In the rows, zero is written as 128.
Each run below is a few steps of one of 6 hidden systems, one row a step.
V, trace 1 (11 x 20):
[[190 128 175 171 116 178 130 130 120 160  99 117 188 123 106 144 136 151
  145 154]
 [ 41 170 132 104 133 143 121 107 109 119 118 130  76  91 150 113  96  91
  127 133]
 [217 108 122  85 167 139 127 148 121 117 152 128 154 158 157 165 123 144
  112 139]
 [ 83 139 148 197  54 137 123 134 117 124 147 107 138 115 155  88 138  98
  129 158]
 [105  95 129  51 173  83 113  94 129  93 146 142 116 150 146 126 141 171
  131 104]
 [204 128 145 192 112 149 123 116 117 187 128 116 154 121 107  92 143 145
  136 143]
 [ 57 147 105 104 124  90 144  99 128 125 121 159  74 117 129 100 111  71
  119 103]
 [218  73 124 115 142 126 123 134 152 139 113 138 163 157 123 177 115 137
  116 115]
 [ 64 141 121 183  55 160 106 126 138 134  84 124 112 114 126 106 131 108
  140 156]
 [120 108  97  37 185 133 107 148 132 108 117 141 105 139 127 150 137 167
  131  91]
 [184 154 129 205 110 170 127 170 146 147 142 120 152 101 115 101 144 131
  132 146]]
H, trace 2, 11 rows:
[[122 174 163  84 119 160 154 159 118 184  60 109 142 120 125 153 141 108
  147 114]
 [114 118 117 153 172 164  89 160 114 114 183  89 132 108  90 113  85 106
  120 160]
 [118 179 109 119 143 137 157 164 131 115 116 172 124 147 168  94 207 131
  129 161]
 [106 117 155 106 142 111  99 142 118 161 155  74  60 100 168 120 105 172
  112  97]
 [129 131 107 173 142  80 144  60 116  99 147 144 121 175 115 113 143 146
  122 190]
 [144 170 145  80  90 103 161 100 108 175 106 134 113  95 137 108 133 105
  143  62]
 [129  73 124 172 122 114 119 111 119  97 175 144 133 116 114 137  54  83
   95 124]
 [162 136 122 132  87 149 165 147 121 146  63 174 155 164 154 153 165 104
  118 148]
 [121 108 121 110 104 179  76 159  87 147 133  65 121 107 109 147  83 139
  122 107]
 [137 130  93 149 143 158 129 126 109  63 146 165 172 159 108 108 174 163
  134 177]
 [115 140 155  78 108 150 115 145 147 146 111 127 111  86 175 105 169 174
  158  68]]
K, trace 3 (11 x 20):
[[ 94 127 134 149 172 113 131 153 178 112 154 164  81  71 132  94 134 156
  131  84]
 [171 119  75 128 150  96  90 136 177 123 154  71  91 165 127 151 116 142
  120 159]
 [129 166 128  91 119 105 178 192 124 143 103 105 137 166 144 156 191 139
  123 126]
 [ 88  96 176 101  86  96 116 118  81 131 165  74 151 127 115 115 129 157
  142  94]
 [101 173 150 153 158 133 153 102  87  70 170 128 131  92 127 147  93 144
  121 167]
 [166 161 147 167 134 122 133 129 160 162 145 133  75  70 180  98 131 156
  125 102]
 [195 134  89 116  87 124 102 114 121 152 136  78 125 169 166 151 103  92
  109 158]
 [124 132 173 109  91 143 180 158  84 145  91 154 172 142 160 152 154 107
  115 115]
 [ 95  69 176 148 105 150  94  67  76 134 137 137 148 111 123  99 103 149
  132 122]
 [141 163 101 160 183 171 134  97 108 104 128 188 112 104 118 112 102 116
  118 172]
 [179 124  98 142 116 121 124 127 190 169 112 168 102 121 146  81 157 106
  132  90]]
V, trace 4 (11 x 20):
[[167 108 100 136 109 129 150 171  79 181 115 126 142 179 108 107 177 129
  104 128]
 [ 60  86 119 159 128 119 118 139 147 107 150 153 112  97  82 100  96  88
  121  90]
 [162 109 128 138 166 133 153 116 150 110  74 199 143 152 120 164 152 177
  129 137]
 [109 150 128 167  74 155 127 147  96 168  93 100  78  79 124 148  92 154
  108 111]
 [131 154  51  80 153 131 126 124 117  55 145 145 124 124  99 150 110 121
  130 124]
 [159 142 176 140  85 152 161 178 120 123 125 126 197 110 140 142 160 135
  142 112]
 [ 66 157 163 127 137 118 106  81 160  88 149 113 104  74 149 132  91 146
  154 128]
 [204 171 129  87 161 127 141 105 106 144 125 108 139 160 146 146 157 167
  139 159]
 [105 153 148 144  84 122 122 138  99 159 170  68 127 108 130  89 102  61
  124 127]
 [121  93 134  86 172  91 124  93 157  83 150 155 163 176 136 128 135  96
  140 142]
 [144  92 191 171 103 146 117 127 122 196  91 107 145 149 154 116 154 152
  127 151]]
E, trace 5:
[[158 138 130 172 110 105 104  83 125 159 171  76  90 101 134 111  71 117
  114 130]
 [179 191  89 108  92 137 152 101  88 130 107 123 151 160 135 143 133  91
  132 168]
 [186 108 153 113 120 168 106 125 126 142 156 149 148  86 178 111  95  83
  120 100]
 [135 110  70 118 121 154  69 100 167 108 113 127 140 175 133 102 146 103
  153 177]
 [143  75 125  80 158 144 132 156  86 149 132 172 158 156 106  87 168 118
  120  87]
 [ 71  99 121 188 134 131 105  97 143 111 151 168 112 112 103  62 126 105
  133 136]
 [113 130 142 131 152  98 186 107 130 123  71 193 150 164 104 143 169 131
  131 137]
 [119 103 174 167 140 106 136 133 174 181 110 140  91  78 117 125  90 116
  123  70]
 [ 95 172  80 137  89 120 140 137 164 128  67 106 111 137  78 169 127 114
  145 139]
 [136 141 158 104  98 158 156 191 115 127 112 129 154  77 131 161 128 140
  130  60]
 [ 88 145 127 143 109 163  79 132 179  81 130  93 116  93 152 141 121 167
  159 142]]
H, trace 6:
[[161 136 146 100  81  84 178 132 118 117 141 120 178 142 136 158 124  73
  126  98]
 [ 91  75 181 140 100 153 125 149  93 139 121 123 176 136 129 137  96  71
  118 130]
 [143 117 126 134 164 215 106 146  93 151  89 162 157 146 121 120 134 118
  125 179]
 [150 142  61  97 139 188  73 172 138 138 131 109  96 117 133  91 149 147
  139 121]
 [108 113  77 103 145  95 119 145 134  61 169 133  99 148 148 122 163 190
  116 125]
 [120 103 169 126 118  57 149  99 140 138 131 123 125 143 145 117 175 204
  143  98]
 [102 106 163 147 128  94 123  43 142 148 102 131 129 116  73 126  93 128
  153 112]
 [181 155 117 130 148 126 166 100 155 135 102 171 151 106  76 145  98  68
  140 104]
 [135 126 110 129  99 142 141 202 166 134 122 118 132 112 130 158  98  53
  112  98]
 [ 93 114 130 149 133 151 145 202  96 114 118 106 143 166 134 176 132 134
   90 173]
 [110 153 147 142 135 174 116 161  83 163 124  86 136 131 111  98 179 186
  145 162]]
C, trace 7, 11 rows:
[[141 185 130 100 163 175 152 142  66 117 125 149 152 129 139 116 179 164
  135 163]
 [102 121 195 118 157 159 120 130  74 155 165 138 115  85 180  83 113 123
  106 117]
 [136  91 160 149 209  87 125  91 154 102 181 148 127 135 135 118 115 163
  123 147]
 [155 127 121 145 144  80 128 107 153 184 138  93 110 183 138 103 141  85
  121 167]
 [133  93  83 138  98 106 120 112  83 126 157 104 147 163  61 123  96  81
  112 124]
 [140 117 110 164  44 121 144 126 128  88 145 152 182 141 132 102 181 133
  144 120]
 [101  94 138 173  67 152 129 142 145 130  76 172 108 109 169 149 102 108
  106 112]
 [150 132  70 101 159 142 141 141 150  89  87 191 100 137 130 175 131 156
  113 118]
 [145 160 112  33 126 140 123 155 120 151 116 112 103 129 192 124 156 123
  126  96]
 [106  86 151  70 137 127  82 110 105 119 153  87 124 113 123 144 100 185
  141  86]
 [147 140 155 151 135 111 102  88 182 146 120  95 129 118 111 108 159 196
  179 137]]
E, trace 8:
[[161 148 118 146 137 127 134 142  95 115 192  87 144 134 127 140  79  69
   98 163]
 [145 114 133 130  99 146 121 131  96 120 130 130 146 170 209 141 120  83
   92 180]
 [172  55 103 110 143 147  85 105 106 123 128 148 124 157 153 147  87 127
   95 136]
 [164  91  56 161 133 142 101 143 111 149 134 156 104 171 118  86 148 129
   95 152]
 [112 109  81 120 123 118 149 118  91 109 128 211  92 133 151  83 144 107
   95  95]
 [152  94 106 176 104  85 142  82 178 101 128 193 129 124 127 105 141 126
  129 101]
 [137 119 125 128  89  96 138  91 162 177  62 153 108 144 124 112 164 152
  148  91]
 [138 150 105 119 105 131 130 100 140 154  99 137 116  72  57 111 112 128
  161  61]
 [125 195 131 143  95 161 143 143 162 120 105 133 160  86 101 102 170 111
  181 119]
 [ 93 148 184  67 137 149 124 130 168 108 108 131 163  88 149 135 145 123
  178  98]
 [109 112 161 116 166 133  94 143 180 118 139  66 165 131  77 133 134 148
  176 138]]
C, trace 9 (11 x 20):
[[134 127  82 136 122 163 134 103  73  61 138 187 150 147 130 115 144 147
  115 162]
 [156 107 162 122 104 139 137 115 112 156 119 185 132 120 212  92 151 105
  110 106]
 [135  61 100 111 166 137  77 113 153  97 143 157 100 133 154 141  84 130
  107 118]
 [159 131 103  74 128  82 120  84 166 137 109 129 125 179 140 111 177 133
  158 121]
 [138  82 108 103  85 145  77 136 131 173 115  76 133 131  94 121  97  99
  142  82]
 [103 131  98 131  92 127 111 100 162  76 117 139 152 109  69 115 147 161
  182 102]
 [125 150 165 145  90 148 141 153 186 169  65 135 138  92 130 138 137  98
  157  99]
 [ 85 147  98 108 173 173 122 174 145  93  98 137 117 103  89 176  95 117
  131 128]
 [107 188 156  66 162 125 170 157 114 133 111 128 143 130 139 126 192 147
  152 122]
 [ 83 107 182 122 168 155 110 179  91 162 152  86 112 101 134 120 110 154
  110 117]
 [103 141 140 161 188  82 146 100 128 109 166 132 105 127  96 101 151 197
  133 147]]
T, trace 10:
[[ 95 215 116  90 137 154 170 137  95  98 107 141 127  90  96 138 139 130
  150 120]
 [128 150 176 132 123 124 125 166 162 174 129  74 105  73 128 128 128 163
  146  80]
 [ 95 178 117 108 149 132 123 143 154 122 120  74 104 127 128 170  83  71
  130 168]
 [161 136 183 122 111 121 178 149 106 193  96 113 154 141 141 159 128  90
  118 120]
 [ 99  92 174 152 143 169  90 145 125 132 164 102 166 135 147 104 113  81
  130 171]
 [156 144 160 144 197 149 164  90  95 133 119 197 142 125 130 120 118 112
  117 161]
 [164  63 154 158 167  98 108 125 161 162 172 132 111 140 158  88 135 144
  111 116]
 [105 109  85 111 150  83 130  78 120  77 151 160 120 182 141 121 122 101
  106 166]
 [145  88 141 146  84  80 159 102  79 138 128 149 142 159 127 116 170 180
  112  99]
 [ 81 105  84 155  96 146  79 104 106  85 160 118 109 123 110  95 115 158
  134 146]
 [173 173  84 129 106 130 153  93 101 111 102 163 102  97 110 150 108 169
  122  98]]
T, trace 11 (11 x 20):
[[141  97 198 155 110  88 156 103 127 175 111 110 138 113 105 164  86 130
  124  91]
 [115 112 108 201 124 147 112 154 130 113 147 105 125 155 129 138  98  99
  100 204]
 [160 103 133 109 131 164 146 116  66 156  97 194 132 126 142 135 102  97
   92 103]
 [173  84 136 144 147 142 100 159 146  92 202 121 165 128 156 108 144 156
  125 131]
 [ 93 159 103  95 163 131 140 107 114  93 116 195  91 135 179  95 161 132
  118 145]
 [147  95 154  89 132  75 122 104 128 145 147  96 127 142 124 128 153 214
  144  82]
 [ 85 171  67 143 100 104 120 112 123 103 149  87  98 154 110 101 144 122
  135 173]
 [128 142 143 128  61 115 156  79  99 157  84 138 126  97 106 146 105 131
  138  75]
 [139 123 123 190  87 157  92 144 167  99 148  73 144 109 118 153 100 143
  141 156]
 [139 160  94 112 121 187 139 134 123 144  47 179 104 115 146 158 105  93
  115 138]
 [194  85 155  94 136 150 100 169 160 140 141 102 176 130 136 144 141 142
  146  95]]
K, trace 12 (11 x 20):
[[178  58  95  99 139 133 104 136 132 106 159 167 141 150 155 121 106 101
  100 102]
 [143  85 136 142 152 132 138 128 142 110 101 179 175 190 138 132 189 161
  127 170]
 [120 118 114  92 136 130 114  76 104 144  91 145 133 145  81  90 179 186
  165 110]
 [136 168  88 132 132 117 144 100 140  91 144 134 160 114  40 106 127  97
  165 121]
 [106 152 119 133  93 108 136 133 217  77 115 144 115  83 136 147 128 121
  153  84]
 [147 109 122 121 131 146  88 153 183 134  99  66 119 124 104 200  90 161
  145 126]
 [ 90 164 139 120 134 176 123 205 118 152 104  76 136 133 120 132 156 125
  136 161]
 [ 76 124 153  65 149 141 106 154  95 139 179  97 120 102 147  85 123  99
  128  92]
 [122 120 168 137 198  97 141 119 136  97 198 129 139 137 156 129 102 103
  111 162]
 [127 141 161 138 161  76 155 102 152 161 113 132  77 145 185 127 154 164
  116 146]
 [162 137 110 124 115  76 151  90  88 187 119  82 110 169  92 136 113 128
  113 133]]

Which system made each of these runs?
trace 13, 2 rows:
[[146 147 161 111 183 200 111 128 139 122 106 156 147  68 116 143 101 142
  154 117]
 [101 176 166  83 203 150 116 111 160 129 133 134 127 108 153  97 139 109
  163 160]]

C
trace 14:
[[158 126  97 152 149  95 126  50 173  94 116 178 100 130 129 137 105 138
  132 142]
 [164  75  84 140  74  81 124 119 164 130 102 136 114 180 136 144 153 159
  115 113]]

T
trace 15:
[[132 160 168 164 152  73 193  87 140 151 106 151 137 144 109 128 158 129
  136 151]
 [116 109 152 130 133  91 140 106 105 180 106  85  96 135  96 173  65 117
  105 117]]

V
trace 16 (2 x 20):
[[175 116 112 192 119 120 127 133 144 124 184 139 118  83 106  84 124 152
  124  88]
 [101 183 112 110  86 115 147  83 127 119  89 148 110 145 174 110 177 132
  144 151]]

E
trace 17, 2 rows:
[[127 134  94 176  95 114 121 157 170 125 110  70  95 136 106 186  95 143
  117 154]
 [139 204  86 119  88 124 171 120  86 115  93 114 121 127  98 166 130 145
  129 138]]

C
trace 18 (2 x 20):
[[ 73 137  72 159 120 124 120 130 170  72 120 145  77 105 117 149  89 114
  120 130]
 [153 122 125 121 103 103 178 186 140 113 100 149 147 151 143 177 178 173
  117 101]]

E
trace 19 (2 x 20):
[[108 169 131 125 179 134 153 113 137 102 131 153 146  80  46 118 114 111
  160 108]
 [124 134 145 183 146  87 161 172 190 157 129 126  84  95 115 135 123 135
  117  94]]

T
trace 20, 2 rows:
[[114 107 137 153  98  86 166 143 136  83 136 180 121 127 167 129 174 180
  114  99]
 [151 124 128 155  99  98 121  86 124 126 132 108 104  98  96 140 116 220
  139  91]]

V
trace 21, 2 rows:
[[ 93 140  89 109 139 125 137 105 129  99  81 138 101 120  88 186  60 102
  120 127]
 [156 130 128 113 109 196 132 173 100 114  89 127 186 142 117 189 127 133
  127 146]]

V
trace 22 (2 x 20):
[[ 89 131 123 131  75 131 154 161 138  83 102 140 192 162 116 153 164  88
  142 142]
 [ 76  87 159 103 134 148 100 117 131 111 105 147 126  88 111 136 118 186
  148  74]]

K
trace 23 (2 x 20):
[[152  98 150 143 169 154  77  86 135 168 141 127 117 140 163  81 118 110
  129 166]
 [127 108  99 130 124 119 124 131 108 164 130 153  84 169 184  77 152  92
   87 150]]

V
trace 24, 2 rows:
[[121 158 137  52 176 144 103 128 158 106 144  85 162 129 110 126 143 129
  180 138]
 [ 72 125 198 110 135 139 108 108 117 171 109  80 152 129  95 107 139 126
  167 138]]

C
trace 25, 2 rows:
[[125  70 104  66 144 143 107 143 105 109 125 138 162 188 129 146 124  86
  112 131]
 [ 89  87 178 136 179 122 157 138 125 113 120 181 168 151 107 105 181 154
  139 130]]

K
trace 26, 2 rows:
[[123 169 110 116 147 162 155 144 141  65 100 202 134 120 162 150 152 126
  126 153]
 [139 133 159 134  87 136 129 175 110 125 144  88 115  89 181 166 114 184
  109 102]]

V
trace 27:
[[118  84 100  91  69  74 123 126 114 104 144 116 132 192 173 135 148 116
  104 121]
 [128  62 167  98 117 112 130 100  61 150 115 128 164 167 109 135 134 158
  119 109]]

H
trace 28 (2 x 20):
[[163 149 128 168  97 119 127 112 122 180 138 119  78  72 134  93 115 157
  128  85]
 [156 158  49  97 110  79 151  90 149 102 127 149 104 138 106 133 116  85
  131 101]]

V
trace 29 (2 x 20):
[[107  73 121 114 139 157 113 202 115 146 141 147 125 132 142 109 118  75
   93 100]
 [127 129 151  90 192 129 162 155  84  79 179 156 169 126 121 134 126 121
  115 122]]

T
trace 30, 2 rows:
[[156 118  80 174 153  87 165 143 134  95 169 143 144 173  91 133 135 105
  101 166]
 [108  95 164 142  85 102 152 134  98 164 110 154 101 142 202 124 132 107
   86 112]]

E
trace 31 (2 x 20):
[[103  84 157 141 115  85 153 110  83 116 169 122 185 153  73 108 131 108
  130 112]
 [118  91 137 218  89 128 126 159 154 120 140 141 151 152 133  99 165 132
  122 155]]

C
trace 32, 2 rows:
[[161 128 201 130  91 125 142 105 146 106 134 129 172  81 172 168 107 145
  142 101]
 [151 138 129 112 126 150  73 101 167 157  92  62 118 143 135 144 128 166
  164 167]]

E
trace 33 (2 x 20):
[[ 75 133 179 108 113 145 138 116  91 111 116 127 122 106 184 172  70  97
  107 142]
 [178 136 178 149 150 154 131 146  88 153 140  95 148 139 165 155 130 176
  111 178]]

T
trace 34:
[[129 126 124 175 177 152 158 135 121 107  94 193 118 127 126 166 109 149
   99 167]
 [138 126 106 139 162 109 144 179 176 152 107 153  57 122 172 148 124 129
   93 113]]

E
trace 35, 2 rows:
[[ 90 149  83 158 112 104  96 121 195 115 133  90  82 119 111 109 135 141
  150 138]
 [143 158 138 126  97  87 181 123 132 156  89 109 135 120  64 176 107 105
  140  88]]

C
trace 36, 2 rows:
[[162 102 129 125 112  62 145  82 145 128 148 171 105 134 178 103 138 126
  115  85]
 [179  74  86 122 102 110  85 131 176 133 137  93 113 156 149 160  93 106
  112 117]]

C
trace 37, 2 rows:
[[182 132  79 145 111 116 126  79 170 128  70 167 103 150 121 142 141 167
  137 130]
 [126 148  83 106  61 135 125 161 118 174  85  99  93 117 103 139 126 118
  128  73]]

V
trace 38, 2 rows:
[[144 156  76 138 141 166 114  77  81 141  99 134 113 117  63 125  86 126
  134 150]
 [191 163  74 127  98 141 139 158 136  99 167 157 135  95 132 106 143 108
  132  81]]

H
trace 39, 2 rows:
[[149 148 116 148 153 169 107 152 123  65 178 119 128  84 143 152  86 158
  115 146]
 [156 165 113  93 137 137 153 157 123 145 109 157  73 112 207 135 146 142
   99 109]]

T
